Each row has a name. After each piece below comes the name of the row it's from, unless a question asks for something else. Each question is about the rows just above it. Places in a row count from 0.

poka: [19, -516, 40, 243, -271, -259]
bopen: [-382, -62, 368, 362, 109, 222]
Kiv: [108, -189, 93, 661, 349, -807]
nosa: [108, -189, 93, 661, 349, 222]
sefa: [-381, -308, -9, -38, -27, -13]
Row and place of [-382] in the named rows:
bopen, 0
[362] is at row and place
bopen, 3

kom: [418, 449, -87, -104, -718, 675, -582, 237, -220, -724, 190, -104, -357, 93, -144, 409, 611, -620, -568, 459, -137, 202, -453, -195, -76]
feb: [-354, 604, -56, -157, -230, -214, 2, -559, 165, -707, -340, -80, 461, -708, -635, -318, 390, 209, -508, 301, 172, 437, -602, 691, 637]
bot: [83, 373, -182, 703, 54, -688, -52, -564, 17, -164, -198, 676, 258, 248, 59, 210, -278, -599, 708, -413, 195, 145, -650, 434, 372]
rarik: [21, 410, 718, -167, 114, 66, 368, -184, -98, -199, -41, -497, 50, -426, 21, -540, -43, 271, -539, -546, 272, -274, 4, 109, -444]
duzu: [450, -243, -170, -72, 616, 136, 346, -651, 121, -690, -559, 236, -50, 173, 115, -706, -181, -413, -98, 347, 462, -463, -700, 595, -640]
Siba: [-251, -341, -459, 221, -548, 157, 309, 226, 249, 183, -482, -568, 432, 352, 288, 372, 309, 630, 418, 423, -332, 83, 670, -37, -355]
Dab: [229, -388, -440, -227, -488, -249, 577, 41, 155, -118, -481, -476, 554, -478, 396, -23, -197, 690, 662, 432, -15, -726, 530, 293, -601]
kufus: [-20, -26, -219, -293, -567, 369, 496, 259, -211, 400, 636, 611, -181, 235, -658, -371, 523, 695, -298, -349, 602, 511, -261, -105, 341]
Where in the named rows is [210]?
bot, 15
Where in the named rows is [-354]?
feb, 0
Where in the named rows is [449]?
kom, 1
Where in the named rows is [-105]?
kufus, 23
Where in the named rows is [2]?
feb, 6
Where in the named rows is [236]?
duzu, 11
Row and place of [409] in the named rows:
kom, 15

zedo: [189, -311, 78, -27]
Tetip: [-260, 478, -71, 79]
pifos: [-156, -781, -611, 687]
keke: [114, 84, -177, 314]
muv: [-365, 84, -177, -179]
Dibo: [221, 314, 8, -238]
luvu: [135, -249, -160, 70]
vize: [-96, -180, -261, 40]
Row and place of [-260] in the named rows:
Tetip, 0
Where in the named rows is [-27]?
zedo, 3
[-180] is at row and place
vize, 1
Where in the named rows is [79]?
Tetip, 3
Row and place of [189] in the named rows:
zedo, 0

Regu: [701, 168, -472, -285, -690]
kugo: [-286, -11, -136, -148, 199]
rava: [288, -71, -601, 174, -136]
Maz: [101, -11, -136, -148, 199]
mitod: [-826, -445, 378, -126, 656]
tanu: [597, 162, 208, -348, 242]
Where in the named rows is [378]?
mitod, 2
[242] is at row and place
tanu, 4
[-601] is at row and place
rava, 2

pesiv: [-37, -100, -7, -41, 45, -36, -32, -17, -116, 24, -111, -51, 827, -68, -9, 12, 90, 21, 80, -35, 25, 26, 78, 204, 82, 18, 135, 7, 88, -35, 22, -24]
poz: [117, 19, 13, -116, -110, -66, 203, 50, -188, 85, 92, 4, 202, -61, -8, -90, -43, -20, -58, -2, 28, -95, -16, -258, 191, -29, 132, 106, -28, -102, -77, 61]
kob: [-52, 3, -16, 134, -84, -4, -47, 23, 78, -22, -102, -44, -120, 26, 3, 43, 5, 18, 24, -2, 75, 8, -1, -89, 159, -21, -16, 93, -70, -18, -31, 144]
gad: [17, -35, -23, -70, -65, 251, -47, 68, 91, 46, -39, -37, 173, 51, 10, -18, -98, -21, -53, 61, -3, 16, 64, 160, -132, 113, -53, 78, -27, 96, 80, -87]
Tal: [59, 111, 73, 80, 39, -58, 60, -48, 122, -5, 102, 92, 167, 9, 23, -7, 77, 75, 23, 40, -45, -65, 0, 87, 74, -43, 7, 26, -52, 55, -68, 190]
Where in the named rows is [135]?
pesiv, 26
Where in the named rows is [202]?
poz, 12
Row and place of [-89] in the named rows:
kob, 23

duk: [38, -17, 203, -238, -192, 138, -54, -42, -14, 86, -53, -125, 91, -16, 57, -444, 69, 156, 115, 332, -159, 164, 297, -20, 258, 66, -77, 226, 242, -271, -193, 160, -61, -121, 32, 150]
nagir: [38, -17, 203, -238, -192, 138, -54, -42, -14, 86, -53, -125, 91, -16, 57, -444, 69, 156, 115, 332, -159, 164, 297, -20, -181, -19, -201, 138, 340, -272, 326, 161, 135, -361, -373, -51]
Sek: [38, -17, 203, -238, -192, 138, -54, -42, -14, 86, -53, -125, 91, -16, 57, -444, 69, 156, 115, 332, -159, 164, 297, -20, -181, -19, -201, 138, 340, -272, 326, 161, 135, -127, -63, 123]
nam: [263, 22, -50, 266, 296, 47, -91, -5, -11, -322, -128, 159, -245, 104, 343, -152, -234, 71, 487, 22, 120, 119, 104, 252, 396, -194, -75, -251, -456, 269, -163, 124, 590, 241, 342, 102]
Ret: [38, -17, 203, -238, -192, 138, -54, -42, -14, 86, -53, -125, 91, -16, 57, -444, 69, 156, 115, 332, -159, 164, 297, -20, -181, -19, -201, 138, 340, -272, -64, 280, 154, 139, 156, -46]
zinu: [87, -298, 502, 361, 12, 64, 43, -248, -59, 5, 61, -245, 343, 32, 65, -121, -223, -85, 10, -217, 55, -79, -130, -118, 158, -562, 15, 361, -350, -231, -369, -105, 163, -18, -200, 148]
siro: [187, 30, -393, 96, 178, -138, 483, 258, -33, -135, -166, -18, 34, -102, 213, 181, -294, 366, 278, 175, 401, 296, 114, 67, 207, 175, 233, -128, 279, 61, 66, 139, -324, -198, -102, -41]
[-85] is at row and place
zinu, 17
Row and place of [279] in the named rows:
siro, 28
[-194] is at row and place
nam, 25
Where in the named rows is [401]?
siro, 20
Where in the named rows is [-63]?
Sek, 34
[87] is at row and place
zinu, 0
Row and place of [12] in the named rows:
zinu, 4

Zesi: [-464, -215, -23, -69, -67, 45, 78, -140, -57, -110, -790, -217, -94, 57, -266, 25, -12, 36, -231]
Rizo: [212, 110, 49, 54, 26, 19, -16, 55, 57, 0, 322, 35, -3, 30, 71, 27, 34, 40, 136]
vobu: [138, -22, 50, 14, -192, 105, 75, 93, 21, -214, -28, -93, -128, 150, -65, 122, 31, 159, 361]
bini: [-65, 73, -44, 23, 230, -84, -51, -63, -2, 193, 100, 61, 127, -144, 37, -111, -25, -155, -299]
vad: [-15, -80, -154, -126, -30, -191, -126, 19, -135, 243, 195, 337, 195, -235, 287, -169, -115, -228, -159]
lokes: [4, 101, 143, 134, 89, 173, 118, -31, 135, -199, -169, -327, -165, 200, -283, 142, 109, 190, 93]
dosif: [276, 157, -86, 100, 137, 29, 110, 169, -13, -44, 247, -52, 75, -88, -92, -26, -55, -104, 255]
sez: [-91, -45, 146, -18, -103, 45, -63, -107, 82, -42, -68, -32, -125, 164, 39, 91, 99, 183, -67]
Row and place of [134] in the named rows:
lokes, 3
Where in the named rows is [-790]?
Zesi, 10

pok: [-72, -15, -1, 88, -90, 27, -109, 3, 103, 72, -35, -35, 128, -64, 55, -260, 34, -193, 69, -114, 40, 37, -20, 106, -60, -72, -207, -61, -308, 105, 36, -20, 72, 29, -41]
Bidiz: [-41, -4, -150, -57, -13, 28, 18, -30, 71, 70, 97, 81, 19, -24, 470, -219, -15, 467, -296, 94, 69, -18, 77, -122, 20, -32, 27, -12, -104, 169, 226, 12, 8, -238, -107]
Nisur: [-41, -4, -150, 76, -13, 28, 18, 151, 71, 70, 97, 81, 19, -24, 470, -219, -15, 467, -296, 94, 69, -18, 77, -122, 20, -32, 27, -12, -104, 169, 97, 12, 65, -238, -107]
noz: [35, -5, 248, -24, 8, -69, -6, 245, -47, -21, 14, 94, -103, -125, 292, -94, -43, -182, 255, 37, -137, -9, -99, 143, -136, 37, -84, 139, -96, 149, 21, 41, -43, 120, -44]
Nofin: [57, 127, 83, -18, -292, -38, 125, 185, -310, 117, -1, -2, -370, 7, 24, -10, -9, 173, 197, -100, 16, 43, 32, -38, 64, 48, 51, -99, 76, 139, 114, 36, -49, 187, 12]
Mepa: [49, 0, 70, -64, 94, -127, 116, -89, 0, 63, 14, -95, 100, -75, -102, 39, 12, -79, -60, 60, -73, -34, -114, 100, 260, -20, -268, -171, -242, 196, -47, 56, 63, -132, -35]
Sab: [-41, -4, -150, 76, -13, 28, 18, 151, 71, 70, 97, 81, 19, -24, 470, -219, -15, 467, -296, 94, 69, -18, 77, -122, 20, -32, 27, -12, -104, -107, 22, -88, 24, 165, 9]
zipu: [52, 50, -311, -58, 249, -15, 58, 223, -140, 85, 33, 6, 205, -51, -388, -2, 2, -106, 25, -59, 205, 12, -40, 89, -96, 24, 46, -66, 6, -247, -122, 117, 53, -32, 15]
lileb: [47, 17, 131, -72, 158, -39, -6, 79, -59, -107, 141, 30, 28, -61, 160, -60, -28, 34, 63, -76, 57, -39, 56, 62, -190, -85, -3, -35, -50, -195, -189, 85, 44, -176, -9]
Famuk: [-21, -84, -100, -19, -129, 113, -45, 4, -12, 90, 13, -6, 81, 4, 760, 3, 34, 144, 206, -67, -51, 36, 38, -31, -171, 12, -201, -130, -27, -47, 174, 63, 8, 65, 40]
fabep: [16, -20, 445, 118, 348, 67, 98, -245, -58, 17, -8, 49, 151, -11, -191, 120, -13, -158, 68, 147, -79, 26, 95, -49, 348, 5, -25, -12, 97, 87, 41, -8, -7, -56, 20]
[35, -5, 248, -24, 8, -69, -6, 245, -47, -21, 14, 94, -103, -125, 292, -94, -43, -182, 255, 37, -137, -9, -99, 143, -136, 37, -84, 139, -96, 149, 21, 41, -43, 120, -44]
noz
[-28] is at row and place
lileb, 16
Where in the named rows is [-190]?
lileb, 24
Row and place of [-103] in the named rows:
noz, 12
[64] is at row and place
Nofin, 24

nuf: [-108, -108, -357, -110, -92, 179, 141, 684, 274]
tozem: [-21, -21, -152, 187, -21, -343, 281, 157, -56]
dovi: [-108, -108, -357, -328, -92, 179, -102, -22, 58]
Mig: [-55, 297, -393, -202, -175, 200, -89, -111, -90]
Raket: [-14, -14, -97, -41, 199, 125, -80, 26, -42]
Where in the named rows is [-56]?
tozem, 8
Row and place of [-111] in the named rows:
Mig, 7
[200] is at row and place
Mig, 5
Row and place of [-90] in the named rows:
Mig, 8

Dav: [35, -457, 165, 240, 224, -71, -33, -181, 166, 157, 12, 37, -294, 140, 143, 217, -42, 299, -391, -59, -58, -35, -98, 168, 458, -291, 373, 409, 163, 368, 288, -374, 3, -259, -477, -188, 15, 272, 291, 458, 36, -212, 102, -154, -202, -272, -370, -207, 558, -43, -374, -34, -524, -231, 183, -80, -298, -17, 15, -358, -64, 340, -187, -39]
Betur: [123, 0, 33, 327, -20, -106, 415, -21, -131, -139, -92, -78, -179, -332, 156, 68, 302, -213, 88, -277, -67, 359, -62, -258, 283, -5, 170, -421, 57, -531, -81, 309, -576, 44, -167, 394, -682, 91, 119, 375, 217, 284, 115, -207, -144, 34, 97, -84, 686, -206, -369, -25, -199, 206, -12, -143, -28, 2, 115, 187, 91, -238, 293, -123]
damiz: [86, -103, 414, 233, 7, 109, 263, -219, 103, 148, 198, 227, -93, -391, 42, 296, 238, 161, -1, -189, 301, -2, -215, -496, 213, 5, 581, 11, 496, -101, -260, 114, -377, -207, -259, 70, -239, -118, -218, 230, 211, -82, 90, -78, -145, 284, -103, -141, 475, 3, -304, -55, -237, 382, -173, 141, -178, -114, 30, -101, 317, 261, 339, -242]
Dumig: [-208, 0, 33, 327, -20, -106, 415, -81, -131, -139, -92, 62, -179, -332, 156, -25, 302, 62, 88, -277, -67, 359, -62, -258, 283, -5, 170, -421, 57, -531, -81, 309, -576, 44, -167, 394, -682, -262, 119, 283, 217, 284, -131, -207, -144, 34, 97, -84, 686, -206, -369, -25, -131, 206, -12, -143, -28, 2, 176, 187, 49, -238, 293, -123]
[90] is at row and place
damiz, 42
Where in the named rows is [-42]?
Dav, 16
Row and place of [475] in the named rows:
damiz, 48
[114] is at row and place
damiz, 31

tavo: [157, 566, -445, 744, 700, -93, -292, 481, -65, -48]
Lon: [-589, -661, -272, 315, -784, -215, -176, -549, -362, -740]
dume: [507, 392, 416, 403, 545, 444, -185, 570, -463, 275]
geru: [745, -739, -76, -281, 196, -321, -462, -896, 73, 12]
las: [-86, 819, 502, 128, 431, 891, -125, 136, -96, -199]
Did: [-186, 207, -499, -883, -173, -63, 100, -101, 88, 108]
tol: [102, 401, 53, -137, 66, 629, -590, 872, 172, -559]
[-589] is at row and place
Lon, 0
[-463] is at row and place
dume, 8
Row and place of [-185] in the named rows:
dume, 6
Where in the named rows is [-281]?
geru, 3
Where in the named rows is [566]?
tavo, 1
Row and place of [100] in the named rows:
Did, 6
Row and place of [745] in the named rows:
geru, 0

zatol: [-221, -388, -386, -59, 296, 185, -167, -364, 103, -199, -196, -123, -97, -192, 143, -387]
moko: [-489, 448, 455, -547, 136, 201, -526, 528, 295, 301, -511, -524, 394, 683, 524, -510]
sude: [205, -40, -41, 248, -117, -170, 227, -52, -215, -2, 217, 238, 45, -114, -209, -33]
muk: [-84, 245, 247, -111, -62, -47, -96, 268, -20, 173, -91, -95, 175, 265, 78, 230]
Sov: [192, 282, 283, 172, -300, -320, 191, 275, -333, 217, 192, 194, 150, 121, -263, 283]
naz: [78, 32, 33, -488, -78, -127, 96, 37, -159, 54, 87, 111, 155, 9, -105, 32]
nudo: [-57, -490, 50, -53, 56, 59, -58, 69, 74, 30, -57, -55, 72, 129, 128, 37]
Row and place of [-333] in the named rows:
Sov, 8
[-511] is at row and place
moko, 10
Row and place of [-96] in the named rows:
muk, 6
Row and place of [-388] in the named rows:
zatol, 1
Where in the named rows is [-489]?
moko, 0
[103] is at row and place
zatol, 8
Row and place of [9] in the named rows:
naz, 13

beru: [-433, -851, -852, -434, 370, 442, -434]
kefeb: [439, -227, 420, -443, -377, -164, 265]
Betut: [179, -330, -464, -167, 65, -52, -302]
Row and place of [420] in the named rows:
kefeb, 2
Where in the named rows is [-851]?
beru, 1
Where in the named rows is [-852]?
beru, 2
Where in the named rows is [-433]?
beru, 0

